(in the rows, 128 means zero)
Where one turn sends some rows of the set: a few examples, then the rows asked
K_131: [145  76 116 160 119 119 128 102 105 141 158 109 123 126 108 118 145]
K_765: [134 123  95 173 122 129 127 152 108 129 110 132 145 143 169  83 126]
K_512: [153 126 125  76 121 103 136 121 182 109 134 127 128 129 134 141 137]
K_499: [140  65 113 153 124 126 125  93 107 128 159 116 124 127 113 117 149]
K_562: [ 71 163 144 141 139 111 145 115 139 107 112 135 113 118 150 129 149]
K_212: [131  82 125 147 117 150 129 151 108  98 126 167 147 144 174 121 154]
K_247: [127 133 149 118 124 122 147  72 149 108 118 155 110 101 134 152 150]
K_377: [106 129 156 141 118 105 137 130 147  99 111 143 138  98  86 116 164]
K_172: [158  89 124  94 129 101 143 143 154 118 107 149 142 144 163 140  97]
K_570: [125 154 126 118  84  79 129 139 148 147 124 113 135 109 109 136 141]
K_11: [147 108 121  98 145 107 128 158 130  83 128 158 150 132  94 119 124]
K_615: [110 100 129 156  95 146 112 156  92 139 115 132 161 146 162 114 146]
K_893: [ 95 111  98 127  98 107 122  92 106 144  86 138 149 120 172 120 102]
K_976: [158  69 102 149 127 112 129 115 120 126 164 111 125 132 110 109 141]
K_859: [152 114  95 153 107 129 137 135 106 128 127 160 128 143 196 127 132]
K_363: [ 85 144 123  96 121  95 129 159 163 103 133 119 135 140 154 132 148]
K_151: [146  67 100 143 120 122 124  89 112 129 164 115 123 129 125 119 145]
K_617: [151 104 135 155 153 155 135 151 128 118 109 134 140 156 164 100 128]
K_629: [100 119 107  99 128 116 118 109 168  85 114 119 153 117 116  87 149]
K_47: [132 119 126 137  92  78 136 158 119 161  95 130 149 125 140 135  99]
K_80: [ 70 152 133 113 143 123 135 102 150 102 115 123 120 130 167 128 144]
K_963: [166 144 130 113 122  98 142 128 109 136 132 159 119 123 115 164 108]
K_586: [148  71  90 146 116 111 122 103 113 131 164 109 128 130 119 108 142]
K_25: [135 128 100  76 126 129 116  78 109 125 128 145 132 131 148 148 106]
K_935: [ 94 151 100 115  95 107 120  71 136 134 112 119 131 102 140 117 139]
K_146: [102  79 103 115 132 113 123 134 139  93  87 140 171 132 147  87 110]
K_518: [110 131  79  95 107 100 100 135 105 122 123 124 165 128 110 104 112]
K_196: [ 98 151 140 117 123  85 146 165 157 104 133 136 121 131 145 146 150]
K_603: [162  75 114 153 123 115 131 109 116 139 163 109 119 130 110 121 140]
K_328: [112 111 137 115 161 145 124  91 107  86 108 161 141 118 106 117 126]
K_301: [ 75 147 117  91 127 112 124 124 159 108 126 112 132 140 170 129 141]
K_722: [108  90 160 159 128 107 142 149 117 113  81 157 154 114 116 115 122]
K_284: [107 148 125 149 117 106 121 117  81 137 105 142 141 105  91 117 118]
K_282: [149 112 139 139 116 155 126 141 110 158 118 124 138 157 180 136 126]
K_208: [127  92 151 131 131 125 151  92 120 119  92 171 128 118 166 152 112]
K_57: [ 89 165 147 141 126  92 153 143 142 113 123 141 110 118 145 146 150]

K_377 goes to K_570
K_146 goes to K_893
K_57 goes to K_196
Now these:
K_615 goes to K_282
K_131 goes to K_603
K_284 goes to K_963

Where one turn sends some rows of the set: a few examples, then the rows asked
K_841: [156 107 156 108 122 156  85 114  93 156  89  82 161  98  96 169 141 155
 124 141 133 102 134 143]
K_698: [120 134 134 133 108 161 118 120 123 146 118 152 131 122 143 152  82 142
  91 180 156 133 141 104]
K_203: [ 99 134 151  93 130 113 165 113 127  91 107  98 127 144 166 127 107 137
 120 121 106 112 144 121]
K_523: [123 121 153 114 146 174  89  98  81 147  63 112 160  99 129 149 125 158
 133 147 127 103 126 136]
K_206: [100 143 153  84 118 115 146 126 134  98  98 100 125 143 170 120 109 131
  98 150  90 128 153 125]
K_450: [160 151 143 131 121 119 114 109  98 177 125  99 123 150  96 131 150 147
 150 117 122 149 104 173]
K_681: [176  98 153  69 123  96 119 116 106 107 152 112 138 136 168 119 128 126
 105 153 124 105 147 158]
K_713: [140 119 167 139 139 170  81 149  90 142  66  97 156 116 111 149 148 178
 126 156 119 115 130 149]
K_214: [177  97 166  90 115  86 134 117 105 105 160 114 148 138 155 125 138 147
 122 127 126 102 155 154]
K_229: [157 131 146 129 140 168 106 178 104 159 145 135 134 160 143 128 120 137
  95 178 155 118 128 144]
K_342: [129 108 139  92  94 169  97 138 135 158 164 107 133 146 109 139  97 135
  93 157 118 118 138 125]
K_899: [126 117 126 124 112 124 111  79 102 147 112 120 122 126 106 119 109 162
 162 124 116 151  84 147]
K_433: [127 104 153 139 118 100 161 150 116 122 113 111 108 138 169 129 179 168
 118 156 134 141 166 134]
K_104: [141 107 145 125 101  89 145 158 115 122 110 109 115 127 170 135 169 149
  99 183 139 149 158 131]
K_253: [156 143 144 165 146 126 122 105 111 133  85 128 106 143 105 140 119 168
 142 137 121 158 103 165]

K_203 goes to K_214
K_698 goes to K_342
Now these:
K_713 goes to K_523
K_899 goes to K_450
K_104 goes to K_206

